One vector is turned by the same rotation once a tick. Each row is the vector after some number of ticks, and that number follows the row.
The counts run from 0 to 500.
[192  99 118 139 125 114 156 124 102 108 104 102 130  93 105  98 150  98
 138 110 137 140 100 116 166 107 144  85 141 126 114 100 107  69 144 141
  91 100 180 117 119 148 158 145 146]
495
[169 120 127 135  52 110 135 169 147 117 114 117 106 114 121  90 134  87
 150 104 145 173 125 154 153 120 112 108 143 179 147 118 109 102 148 126
 123 145 153  91  99 115 124 154  81]
416
[168  94 119 149 104 122 167 168 130 137 107 126 123 123 123  75 135 127
 140  95 156 165 119 116 148  87 137  97 131 175 133 128 116  90 154 131
  75 128 178 100 116 108 140 157  96]
142
[159 111 122 138 113 101 167 119 152  94 133 115 142 105  98  88 130  91
 107 150 146 159  77 120 162  73 123  77 176 141 121  85 103 113 137 168
 103 107 158 131 114 126 130 127 125]
121
[158 123 120 143  80  93 159 151 132 135 168  77  97 106 101 102 134 108
 121 136 130 166 114 117 125  99 105 135 161 162 146  87  82 103 155 177
 105 116 163 108 113 123 138 129 130]
364
[157 114 118 132  60  78  92 150 142 117 118 104 115  98 108 112 149  97
 117  97 150 150 134 132 120 128 105  84 154 148 138  94 144  98 155 120
 101 128 176 100 104 136 134 169  96]
429
[198  98 110 125  84 116 147 125 124 116 117  91 114  67  76  91 144  96
 125 134 114 147 132 126 130 120 100  85 165 137 131  93  92  92 122 151
 101 130 170 114 126 124 123 109 135]
179
[161 138 122 124  74 116 160 142 153 120 149  91 110 113 104  59 137  94
 120 119 155 159 124 133 134 102  98 128 152 163 146 102  84  88 140 146
 118 132 132  97  76 116 144 146 116]
447
[157 137 134 134 107 104 152 114 146  92 127 104 147  96 118 105 115  65
 126 144 144 156  78 126 165  78 152 100 171 145 134 110 104 114 150 158
 120 105 168 119  92 132 166 158 118]
278
[168  92 109 152 118 117 151 158 116 114 104  88 142 111 116  90 139 136
 142  98 139 140 100  93 125 101 142  95 161 140 120 119 102  78 149 136
  58 104 173 114 142 112 170 128 135]
140
[171  73 104 131  99 115 151 160 122 152 116 134 102 103 110  93 127 138
 127 119 156 172 122 136 156  90 125 102 141 176 137 110 124  90 148 152
  96 118 196 113 112 109 128 150 101]
383
[157 103 130 153  57 102 149 178 137 102 142  97 102 110 107 100 132 118
 150 111 143 166  93 177 161 117 109 125 183 158 113 100 100 100 137 140
 110 118 140 117 116 112 132 132 111]
374
[187 112 125 150  86  94 147 178 118  99 114 116 129 130 131 113 152 109
 141  79 156 154  94 142 166 113 136 112 174 160 112  92 110  87 141 111
 104 103 143 114 114 141 160 164 106]
215
[157 111 127 135  64  78 127 161 153  89 139 100 126 104 105 127 115 111
 119 102 167 142 103 125 149 141 112  83 171 128 109  81 124 110 125 119
  81 112 156 128 118 136 157 145 117]
431
[192 110 127 139 123 109 142 112 125  91  95  86 136  82 107 105 138  83
 141 120 130 150 110 120 159 111 142  87 149 120 119 120 106  69 152 136
  94 124 179 117 115 148 167 138 135]
494
[174 121 132 140  58 102 158 158 129 103 164  87 103 104 107 105 139  91
 138 103 144 139  94 142 150 120 112 137 171 153 125 108  80 108 118 135
 110  96 128 100 108 124 147 142 131]
489
[172 120 119 150  90  84 142 156 138  93 130 120 142 102  99 101 157  96
  99  96 172 146  81 139 146  98 139 118 181 158  90 104 107  98 125 118
 103 118 126 150 109 134 156 134 108]
444
[154 127 102 101  81  98 121 108 115 117 133  84 115 100 107  99 140 101
 129 132 128 145  74 133 124  85 140  93 159 140 124  92 106  85 158 165
 120 118 167 111  78 122 166 141 127]
437
[161  92 112 120  68 104 132 164 154 124 149 110  97  73 121 117 137 132
 111  76 153 118  96 122 132 121 122 119 165 169 113  99 123 119 105 118
  92 103 168  85 117 108 154 145 106]
1
[194 103 134 148 128 100 144 142 125 125 116  88 119  63 109 118 146  90
 109 131 127 163 148 111 121 126 126 128 159 155 142 117 112  78 157 141
  95 128 197 109 133 152 163 135 134]
295
[184 119 112 124 107  97 159 124 115 145 151 121 123  81  99 110 135  95
  93 149 151 163 111 113 141  88 125 110 144 167 138  88 102 102 137 169
 115 100 181 127  87 138 140 149 121]
237
[166 116 138 145  75 100 147 161 148 118 131  81 134 107 108 103  98 102
 123 134 144 162 157  90 122 144  89  88 164 139 161 103 101 112 156 143
  77 121 183 113 115 120 154 137 122]
149
[168 107 116 116 103 110 150 118 139 109 119 119 130 102 106 102 105 108
 134 158 142 161  74 135 160  80 140  73 172 147 127  94  99 114 139 171
 112 118 175 129  97 112 143 131 108]
393
[173 117 131 124  72 113 125 136 157 111 105 102 129  66 103  73 126  74
 120 113 155 143 153 137 141 120  98  93 157 154 150 129 118 105 137 113
 119 140 163 100  91 114 132 141  94]
460
[164 117 116 158 101 103 156 156 176  97 129 131 143  99 107  84 132 105
 103  96 160 144  94  97 137  90 130  91 157 172 108 114 117 115 110 119
  69 129 151 123 125 107 151 130  91]
401
[150 114 130 131  74  98 116 131 121 107 110 115 121  82 116  98 147  82
 143  99 165 155 111 162 160  96 125 103 149 151 131 134 141  95 166 125
 123 100 171 100  90 123 131 176  94]
30
[155 124 142 135  77 118 148 141 170 103 109  79 113  84 113  81 115  81
 150 144 118 166 122 149 141 121 109 127 171 157 157 133  92 107 159 144
 117 146 167  92 116 110 155 124 104]
334
[183  96 109 132 112 116 146 125 155  94 118 114 109  70 121 102 144 105
 124  88 134 129  84 104 145 105 155 104 124 164 112 111 121  86 114 123
  80 137 181  95 136 133 169 136 115]
483
[141 124 133 130  69  97 126 134 164 100 137  90 120  92 111  77 111  84
 118 106 179 146 136 113 140 137 101  92 143 133 145 104 127 106 141 121
  93 131 163  99  96 135 160 164 108]
232
[168 106 116 126  85 110 150 144 109 132 108 100 126 115 116 105  99 122
 160 126 156 172  85 125 154 100 158  85 138 143 118 127 110  82 159 142
  83 115 179 125  84 117 184 153 113]
424
[164  99 121 152 118  99 148 161 132 122 109 117 128 130 114  79 175 106
 116 100 165 178 129 130 147  87 112 102 147 171 134 101 123  73 165 134
  91 128 161 111 128 139 128 165  97]
371
[161 124 124 156  84  84 162 140 131  95 156 107 128 114  95 112 144  90
 120 133 137 168  81 138 153  86 117 107 179 152 120  80  91 113 135 168
 106 101 146 126 118 132 120 134 123]
362
[150  92 142 156  95  90 148 151 178  79 131 118 122  80 111 120 113 107
 114 110 166 146  90 130 172 118 119 100 187 147 112  84 136 121 127 129
  92 112 163 135 146 134 153 139 114]
317
[129 127 127 117 102 107 148 125 145 118 131  69 116  98 114  83 130 100
 133 145 130 157  90 134 128  80 128 124 186 145 139 100 100  95 177 174
 123 113 163  96  96 117 179 143 125]
322
[153 121 138 159  89  75 150 137 151  79 131 114 138 115 108 122 142  78
 121 134 143 177  75 142 165  88 123  90 178 147 120  87 106 118 141 156
 103 117 145 138 122 144 128 148 107]
361
[188  90 121 147 121 122 159 130 127 103 103  90 137  75 100 101 144 103
 138 130 106 138 110 109 149 107 119  79 167 134 137 103 105  95 145 150
  87 109 189 102 148 125 133 124 145]
337
[188  90 124 154 134 122 164 147 118 130 105 105 133  94 110  98 141 111
 125 124 127 143 127  94 147 104 117  90 161 143 146  93 101  88 152 154
  82 101 195 104 149 132 132 141 139]
338
